[[ 5.59 -1.62  2.64 -2.74 -1.99  4.83  0.24 -1.00 -1.28  0.87  0.11  6.05]
 [ 0.73  4.78 -4.09  0.00 -0.69 -1.87 -0.82  0.68 -3.83 -1.72  2.58  0.89]
 [ 2.09 -2.79  0.40  0.16  2.47  5.99  3.65 -2.47  2.11  2.32 -1.65  5.89]
 [ 2.02 -4.60  5.27  3.90 -3.74  2.05  3.16  1.41  1.21  0.10 -1.23  2.50]
 [ 6.67 -0.38  6.54  0.60  0.42  1.99  1.33 -1.64 -0.97 -3.36 -1.60  2.61]
 [-0.62 -1.91 -3.61 -4.83  2.25  0.48 -1.65 -0.59  1.31 -0.83 -0.71 -2.19]]
=>
[[ 6.67 -0.38  6.54  0.60  0.42  1.99  1.33 -1.64 -0.97 -3.36 -1.60  2.61]
 [ 2.02 -4.60  5.27  3.90 -3.74  2.05  3.16  1.41  1.21  0.10 -1.23  2.50]
 [ 5.59 -1.62  2.64 -2.74 -1.99  4.83  0.24 -1.00 -1.28  0.87  0.11  6.05]
 [ 2.09 -2.79  0.40  0.16  2.47  5.99  3.65 -2.47  2.11  2.32 -1.65  5.89]
 [-0.62 -1.91 -3.61 -4.83  2.25  0.48 -1.65 -0.59  1.31 -0.83 -0.71 -2.19]
 [ 0.73  4.78 -4.09  0.00 -0.69 -1.87 -0.82  0.68 -3.83 -1.72  2.58  0.89]]

[[-1.94  3.58  0.51  5.63 -0.38 -3.09  4.19  4.18  6.24  2.47  3.19]
 [-2.51 -3.67  4.92  0.40 -5.02  4.54 -7.46 -4.41 -0.69 -4.73  6.44]
 [-1.73  4.52  1.46  5.13 -1.21 -3.84  3.48  4.18  6.55  3.59  1.90]
 [-1.69  4.02  1.11  5.30 -0.74 -3.74  3.52  5.45  5.65  3.23  2.50]
 [-2.11  4.05  0.98  5.39 -0.97 -4.52  4.02  5.27  6.23  3.35  3.03]]
=>
[[-2.51 -3.67  4.92  0.40 -5.02  4.54 -7.46 -4.41 -0.69 -4.73  6.44]
 [-1.73  4.52  1.46  5.13 -1.21 -3.84  3.48  4.18  6.55  3.59  1.90]
 [-1.69  4.02  1.11  5.30 -0.74 -3.74  3.52  5.45  5.65  3.23  2.50]
 [-2.11  4.05  0.98  5.39 -0.97 -4.52  4.02  5.27  6.23  3.35  3.03]
 [-1.94  3.58  0.51  5.63 -0.38 -3.09  4.19  4.18  6.24  2.47  3.19]]

[[-2.04 -3.15  1.84]
 [-0.78 -5.50 -2.75]
 [-0.85 -1.21  2.22]
 [ 1.92  7.60 -0.08]
 [ 2.04  7.21  0.05]
 [ 2.05  6.91 -0.01]
 [-0.71 -5.72 -2.61]
 [ 1.84  6.23 -0.33]
 [-1.94 -3.36  1.91]
 [-2.01 -4.81  1.36]]
=>
[[-0.85 -1.21  2.22]
 [-1.94 -3.36  1.91]
 [-2.04 -3.15  1.84]
 [-2.01 -4.81  1.36]
 [ 2.04  7.21  0.05]
 [ 2.05  6.91 -0.01]
 [ 1.92  7.60 -0.08]
 [ 1.84  6.23 -0.33]
 [-0.71 -5.72 -2.61]
 [-0.78 -5.50 -2.75]]

[[-1.65  3.31 -1.39  0.85 -4.08 -2.98 -4.08  0.31 -3.21]
 [-6.72 -7.87 -1.68  0.43 -2.40 -2.36 -1.53 -6.26 -2.77]
 [ 5.25 -2.08  0.13 -0.83  0.69  2.19 -0.55  2.15  0.32]]
=>
[[ 5.25 -2.08  0.13 -0.83  0.69  2.19 -0.55  2.15  0.32]
 [-1.65  3.31 -1.39  0.85 -4.08 -2.98 -4.08  0.31 -3.21]
 [-6.72 -7.87 -1.68  0.43 -2.40 -2.36 -1.53 -6.26 -2.77]]

[[-1.09 -3.18 -0.99]
 [-2.54 -4.04 -2.20]
 [-1.98 -3.47 -1.67]
 [ 4.86  5.31  5.76]
 [-3.36 -4.09 -2.78]
 [ 5.92  5.53  6.33]
 [ 4.68  5.28  5.67]
 [ 5.49  6.52  6.28]
 [ 4.79  5.31  5.72]
 [ 6.02  5.44  6.36]
 [-3.92 -4.16 -3.20]]
=>
[[ 6.02  5.44  6.36]
 [ 5.92  5.53  6.33]
 [ 5.49  6.52  6.28]
 [ 4.86  5.31  5.76]
 [ 4.79  5.31  5.72]
 [ 4.68  5.28  5.67]
 [-1.09 -3.18 -0.99]
 [-1.98 -3.47 -1.67]
 [-2.54 -4.04 -2.20]
 [-3.36 -4.09 -2.78]
 [-3.92 -4.16 -3.20]]

[[-1.26 -0.09  2.45 -1.96  3.75]
 [-4.14 -3.76 -1.16 -3.50 -2.00]
 [ 5.26  4.10 -1.84  5.96 -2.99]
 [-0.67 -0.80 -4.12 -0.41 -4.89]
 [-5.55 -4.52  2.31 -6.10  3.25]
 [ 3.43  2.87  3.69  3.88  3.41]
 [-6.81 -5.48  0.27 -6.95  1.01]
 [-4.20 -3.32 -3.12 -3.65 -3.66]
 [-2.10 -1.98 -3.00 -1.79 -3.67]
 [-6.19 -4.94  1.37 -7.20  2.57]]
=>
[[ 3.43  2.87  3.69  3.88  3.41]
 [-1.26 -0.09  2.45 -1.96  3.75]
 [-5.55 -4.52  2.31 -6.10  3.25]
 [-6.19 -4.94  1.37 -7.20  2.57]
 [-6.81 -5.48  0.27 -6.95  1.01]
 [-4.14 -3.76 -1.16 -3.50 -2.00]
 [ 5.26  4.10 -1.84  5.96 -2.99]
 [-2.10 -1.98 -3.00 -1.79 -3.67]
 [-4.20 -3.32 -3.12 -3.65 -3.66]
 [-0.67 -0.80 -4.12 -0.41 -4.89]]
